Some points, each followed by its number:
[ -3  33  32  -5  -8   0  38  -4   1 -15  -3  18  -3  15 -16   2 -27 -11   5 -16  44  23  -9   7  -7 -30  10  38   6 -12  26  -5   9  11  -1   1 -13   1   0 -12 -13  22   0] 0
[-16   0 -47  32 -27  37  12  -1 -20 -21  -5  19  12   2 -19 -16   3  -9  16  31  68  23  -7   4 -29 -35  26   5  10 -15  10 -37   5   8  10 -37   1  -9 -10  30 -10   7  30] 1
[  0  15  18   7 -12 -14   5   9  -2  -8 -10  -2   2   4  17   4  -3   5  20   0  -5  -1   3  -3  -3  -6  10   2  -3   8  13   3   5  -3   5  15  -9   4   5  10  -4  18   9] 2
[  0 -53  22 -17  15  33 -29  41  12  29  21  -5 -23  24  21  24  24   5   7 -37   7   8 -11  -6 -33   2  -7  -9  -4 -27  32 -10 -17  33  -9  -7   7 -14 -41 -13 -50  -3   5] 3
[-17  36  29 -53  -6 -54  30  12  18 -77 -26 -15  20  -8   0 -29  -9 -16  64 -13  28  50 -14 -14 -21  17 -22  -5 -16  48  81 -14  22  36  33  46   6  -7  54  15   0 -24  19] 4
[ 53 -18 -11 -24  17  39 -29 -59  50  44   0 -11 -64 -29 -32  -9  12  26 -65  14  -5  -7  32   6  14   8 -39 -10 -29  -3 -10  65  58 -23  -2  -8 -44  15 -24 -37  32 -46 -54] 5
[  0   0  -9   2  -9   7   1   3   5   4  -5   6  -1   7  -4  13   3 -11  -3   3  -3  11  -2   3  -4  -8   3   2  -2  -5   0 -18   1   6  -3   0   1  -2  -4  -3   3   1   3] 6
[-81 -23  47  37  10  10 -20  51  55 -77  16 -37 -37  13 -43 -11 -45 -74 -10   1 -46 -38 -23 -26   4  43 -63 -24  -5  30 -24  21  14  43 -11  -4 -20   4  16  24   3 -42  37] 7
[ 11 -23  24   5   5  -3  -7  -7  -1  -1  -1  -1  12   2  -4 -30 -14  25  -9 -20  16 -10   1   7  -6  -2  13  14  -2  23  -3  30   7  -1 -10 -21 -19   0  -2   3 -11   8  -3] 8
[ 32 -37 -32  23  19   3 -12 -27  26  15  50 -69 -19 -43  53  58 -36  13 -34   0 -15  11 -43  -7  18   7  24 -29  91 -34 -37  28 -43 -11 -74   5  13  -8  31 -61  92  16  38] 9
[ -4   3   7  -1 -33  21  -2 -12   8   4 -28  16  -4  19 -18   1  14  17  -5  13  33  20 -25  13 -20 -14  22  16  24   0  -2 -19   3  11  34   2   4  -9   0  -5   2   6  16] 10
[-16   4 -34 -24   9 -25 -23  -4 -12  11  21  35 -20  12 -25 -13  31 -18  27  13  10  28  35  -8  23  -7  10  -8   0   6  37 -17  11 -11  20  75  13   1 -18   6  16  -4  -5] 11
[ 24  18  20 -19  -3 -33  -1   0   0 -18  17 -42   7 -30  20  11 -18  -1 -11   0  -9 -15  -9  -9   2  33 -15 -15  -4 -15 -20  37 -12 -31 -32 -12 -21   4  10   6  -3   2  -5] 12
[-10   4   8  -4   6   0  -4  -8  -7   5  13  -4  -9  -2 -22   0 -15   2 -15  -7  -8   2 -16  -9  -7  -1 -18  -8   0  -3  -3  -1   0 -11   4   9  -8   0  -4  -1  -1  -4  -9] 13
[ -6   7 -14 -13   0   8   8 -35 -24  -2   1   9  -3   2   0   9  -1 -18   0  23 -34   9 -16  -6   5 -28  -5  20 -19   1  20  13   2 -17   3  16  21   8  18  -4   2  31   0] 14
[  7 -15 -30  38  -5  -1   8   5   7   1 -12   1   9  -3   5 -10  12 -30  35  -3  37  12   1  -2 -17  23 -30  12 -33   3 -19 -32  -9   1  14   0  12 -21   7  -9  16 -23   1] 15
[-47 -69  -5  19  27  21 -63  18   4  40 -19  -9  42  -9   6  31   5  42  19  -3   4  10  71  33 -20  11  84 -31   5  42  34 -54  -1  33  -8 -57  -8  11 -15  -9  63 -41  29] 16
[  80   36   29  -29   -9   75   33  -60   12    4   -7   45   11   80   18   83   -7  -75  -83  -63   -5   90  -15  101  -31 -114    1   74   27 -114   24   74   48   73  -36  -25  -78    0   17    6  -32   45  -57] 17
[-18   6  -2 -11 -11 -17   1 -10  -7   3  -9  11   5   4 -13  16  -8  -9   9   0 -14  26   7  26  -2  -7   3  14  13 -19  14  -2  18   8   5  33  -5   6  -2  12  15  -4  -2] 18
[-68   2  48 -46 -15 -82  26  52  -5 -71 -62  46   3   4 -11 -41  -3 -27 112  13   2  51  -5   6 -23  24 -23  15 -61  53 127 -26 -13  34  49  77   6  -4  39 -15  20  -9  65] 19
[-23  -7  14  27 -56   4  34 -14  -1  13  27 -17   3 -10  21  40 -41   2   1  68 -12 -12 -25  25   0  20  32  -4  41 -14 -10 -11  -2   1 -25  -8  -7  25  18   0  14  14   8] 20
[-33  -3  10  32  10   6  -7  17  38 -27  19 -14  -1  -7 -23  11 -38 -15 -26   5 -34 -24 -21  -8   3  20 -15  -6  21   8  -1   2  11  16  -3  19  -9  10   0  13  -9  -9   8] 21
[-10 -15  28  -6   2  25  23  44   5 -32  -3 -30  29  -5 -12 -22   2  -1  27   7   4 -19  11 -23  56 -18  -3  -1   2   2  11   5  31  -8 -17 -39   7   0  -5  29 -29  20   5] 22
[-19  12 -44  16 -24   4  10  26 -19   1   7  21  10   5 -16  11   6 -18   8  26  94  23   9  18 -34 -13  35   2   2  -1   6 -15   8  16  14 -16 -16  -1  11 -13  11   0  20] 23
[-47   3  10  10  46 -10 -12 -21  -2 -36  22  20  26  -4  -2  17  14  29  15 -21 -25 -18  26  29  10   7  -4  42  14  23   3 -25  17   4 -22   0   5 -14  -9  46  -9   8 -26] 24
New points follow, each followed by the number of its nearest point above by angle.
[  6   2  10 -10  -5  -3  -2  14  16   8   7  -2  -8   5  -1  -1   0  24  10 -25  15   4 -11  -8   1  -1   8 -10   5   0   0  -1 -23  -4   3  17  10   3 -21  -1 -25   9 -11] 3
[ 17  -1  10  -6  31 -34  19  22 -16 -25 -16  21  16 -16  -9  -6  11 -16  24 -37 -13 -15  23 -12  22   3  -8   4 -18  21  -4 -16  33 -40 -17 -45  16 -14 -46 -35 -10   6 -14] 22
[ 33   4   9  10   5   3 -33 -22  -8  40   4  10 -26  23 -26  -4   2   2 -27   2  -9   2  34   1  16  -7   0 -12  20   2 -11  -1  15 -36 -26  -4 -50  21   4  -4   7 -11   0] 5
[ -3 -18 -11 -11  27  -9  14  26 -15  -9   1  24 -66  10   0 -45  41 -20   2  23   6  26 -11  24  16  16  -1 -12 -29  14 -24 -16  24  22  17 -40  21 -22 -29 -30 -23 -21   9] 15
[ 16 -25   4  15   2  24 -20  -6  -9  11   5 -19 -25   6   4  -3  -6 -13 -20  -7 -39 -17   4  -7  16  10  -7 -11 -19  -1  11  11 -12  -3 -34  -8   4   2   8 -14  41  -3   6] 9
[  5  -4  -8   5  -8 -18   5 -11  -4  13 -14 -11   2  -5  -6  -1  -4  -4   9   5   5   1 -10   4   2   3 -16  10  -2  -6  -6  -3  -5 -10  14  10   4   4  16  -1   0 -11   3] 15
[  8 -29 -15  -8  -3 -16 -25   8   0  26  -2 -16  35  -5  23  -2 -10  30 -18 -46  45 -14  41  34 -14  40  59 -16   9  26   8 -24  10 -28 -89 -26 -27  17 -36 -22  19 -38 -14] 16
[-16 -17  -4   8  -1   4 -30   5  -8  12 -12   4  25  -5 -12   5   9  27   7  32   5  -4  33  11   2  11  33 -17   3  34  16 -22  11  10 -16 -34   4  20 -22 -12  11   0   9] 16
[ -5   4   2   6 -18  12   2   8   1  12  -9 -11 -20  10  -3  12  -5   9  15  21  -1 -14  -2 -18   4 -11  22  -2   6  18  -6 -14  -8   4  -5  -4  29  13  -6 -11   2  12   0] 20
[  5   2   0   2   7  -4  -1  -5 -10   9  -2   0  -8   6 -14   0   1   2  -3  -2  -2  -6  11  -2  11  -7   6  -4   5   6 -10  -2   5 -10 -13  -5  -5   7  -3   1  -5  -8  -1] 5
[  3  -9 -14  -1  -2   8   1 -13   8   1  14  -4   1  -2   9  -4   3  16   3  12   3  -1  -2  -4  -8   1  11   2   8  -7  -9  24   3  -5  -1  -3   6  10   0  -6  -6   2  -1] 9
[-11   1  -2  -9 -23  -2   2  -5  -3   1 -13 -13 -23  -1  18  34   6   5   3  18 -35  -2 -18  19   0  17   3  18  19  -9   8  -9 -12  -7   3  18  14  -6   5 -18   6  13   9] 20
[-10 -43  31  31 -27  13 -15  12 -19  59  27  11   3  18  18   1 -12  26   4   3  -1 -16   7  -1   4  -6   9 -11   3  13 -10 -15 -21  -3   9   7  14   1  -9   0 -25  -2  17] 3
[ -7 -26  -7 -24   9  -2  18 -18 -21  14  -9   4  42  -8  -9 -18 -42  23  -7 -17   7  -3 -24 -20  18  -3 -12  17  13  -6  13 -11 -18  21  12  -7  -5 -21  -5  18   0  29 -12] 8
[ -2 -20  16  68 -57  49  -7  55 -41  27  54 -22 -10   2 -31 -48 -22   3   0  13  54 -55 -38 -27 -21 -39 -41 -43  -5  20 -11 -18 -52 -15  21   2  40  26 -28  48 -73 -15   4] 1
[ -1   2  -3   2   2  -2  -6   2  10   1   5  11  -7  12  -1  -9  -1  10  -9   5 -11 -11   2  14  24   1   6  11 -13  15 -10 -19   5   9   1   1   4  -9 -16   1 -10   3 -19] 24
[  4 -12 -23 -13  23   9   8  -5 -22  26 -16  18  17  -1  -7   3  17 -25  -4  34 -27   3   6  -8 -12  -6 -14  21 -11 -15  11 -11  11 -13  23 -20  -6  -4  10  20   3  -7 -22] 14
[ 34  10   5   2  -6  16  20  -6  17  12 -20   1 -33  -8 -21   8  20  14 -21  10   1  -7  14   4  15  15   1 -11  25 -12 -10   0  -7  -1  14   3 -15  16 -10  -6  15  -8 -20] 5
[ 11 -21 -24  -8   7 -10   6 -55 -25  22  37  -1   0 -12  28   2 -10  21  -8  11  -9   9 -14   9   4  10  16  -2  11 -33  -8  20  14 -18 -15  34   5  -5  -9 -10  -5  -1 -27] 9
[ 17  -8 -22 -48  40   2  17 -29   8 -16  21 -23 -40 -18   5 -35  54  35  -1  11 -34   7  25   6  22  30 -34 -38  30  -2  16  57  24 -23   7   0  25  16 -19  14  26 -16 -10] 5
[-42  13 -53 -24  10 -19 -20  16  -6  26   5 -17 -11 -24 -27  16  18  37   0  36 -13 -26  16 -48   0   8  21 -52  50 -10 -18  30 -36 -27   4  10  16  56   1  -6  53 -17  26] 9
[ 11  22   6   6  13 -21 -10 -24  -3  34  -1   1 -17   6 -10  -7   1  13   4  10  -7  -5  26   1  26   7  18  -8  10  11 -11  -5  12 -25 -21   3  -9  21   6   9  14 -14 -10] 5
[ -4   0   9   0 -25  -3  11  10  -7   1  -5   4  -5 -20  -6  31  -8  11   7  31 -48   2 -21   9   8  20   2  -7  17 -11  12  -9  -9  -6  -7  18   2  14   5  -1  10  12   7] 20
[ -5 -16 -34 -17 -11  28  16 -14  32  -7  10 -31 -14  -8  16  12  15  23  -9  18   4   2 -24  11  -5 -13  18   7  19 -21  -1  30   3   4 -24   1  11   5 -21 -11  -9  19  -6] 9
[-18 -11  -6  27  -2   0 -10   6  -1 -13  11   1   5   8  -6  14   0  15  14  20 -26 -13  19   7  27  -5   5  11 -13  35 -20 -29 -12   7   5 -24  33  -9 -14   2  -7   9  -1] 24
[  8  -6  11 -12   8  -3   4   6  -2   9   5  10 -15   3   8  -2   2  -4  -1   2 -20 -12  -9  -4   9   3   0   0   4  -7  10   5  -4  10  18   7   5   1  -2  -1 -25   6  -1] 3
[ -2  19   8 -13  16  18  13  15  -6 -30   5   3  23 -21  -6 -24   2  -8 -13  10  -1 -28  -4 -21  13  -1  -6  -3 -25  10 -10   3 -10   7  -6 -11   4   0  -8  22  -5  -3   2] 22
[ 10  -8   5  16   5  -6  -1  12 -18 -21   3  -4  -4   1  15   9  -3   0   4 -15  26  -5 -16  -9 -20   8 -20   7   2  11  -1  -6  -6  17 -14 -24  -5 -14   4 -11   4  13  15] 15
[-18   0  19  17   8   4 -10  25  12 -21   7 -15   1   4 -14  -1 -11 -19   5  -4 -11  -5  -7  -8  11   1 -10 -21 -10  10  -2   0   0  20   7   8 -20   5  -4   4  -6 -18  14] 7
[ -7 -42   3  32 -36 -24 -16 -31   8  25   4 -21  10   4  41  15 -32  21   2  35 -33 -12 -16  26 -17 -16  55  18   2  22  14   8  -7   3  -2  -1  15  10  23 -28  -6  34  18] 20
[-40  32   2  14  -7 -28   8  12 -16 -48   3 -26  13   4  -9  34  17  43  60   5  -8 -28  -8 -16  40  11 -25 -13  20  23 -31 -22   4  10 -14  13  47   4 -34  31  -6  18  -5] 24
[-20   8  -2 -12  -5 -33   4   5  -1 -21   2 -38   0 -21   3   9   2  18  11   9 -12 -18 -27 -27 -12  14   1 -28   0 -14  -6   3   4 -36 -23  22  19  -6 -11  -8  20 -12 -16] 12
[ 21  12 -19   0  -1  18 -12  19   1  12  -3 -38 -40  12  17   5   5  12  -5  35 -19 -16  -5  -9  21   9  29 -25  26 -10  -1   8 -21  -1   2 -27  14  14  22 -25   7  -1  20] 9
[-10 -11 -29 -26 -13  11   8   2 -11   5  12  16 -11   6  -6   8   0 -10 -11   0   0   9 -33  -5  -7 -22 -10   1  22   1  14  11 -28  -9  -6  21  23   3  -7  -1  -7   9  -5] 14
[ -2 -17   1  -5  25 -17  -2  -1 -15 -34  24  10  29 -10   5 -10  -1 -11 -22 -24 -25   4  22   8  -1   3 -15  25 -19  17 -28  -8   5  10  16 -13  12 -17  -3   4  20  -9 -30] 24
[  5  -5  -7 -18 -15  17  12 -19  20   0  -8  11   9  25 -10  39  11 -36 -20  -6   0  12   6  21  -3 -42   8   7  -7 -46  14 -11  18  13   1   6 -31 -13  -7   6 -20  23 -11] 17
[ -1  22   3  18  -2  12  16   3 -16   8  39   5   8 -12   5  -6 -15 -40  11  -5  -1 -14 -17 -17   7 -11 -26  10  -9  -9  34 -15   0 -10 -34  23   6  -6  11  29 -19  32   7] 14
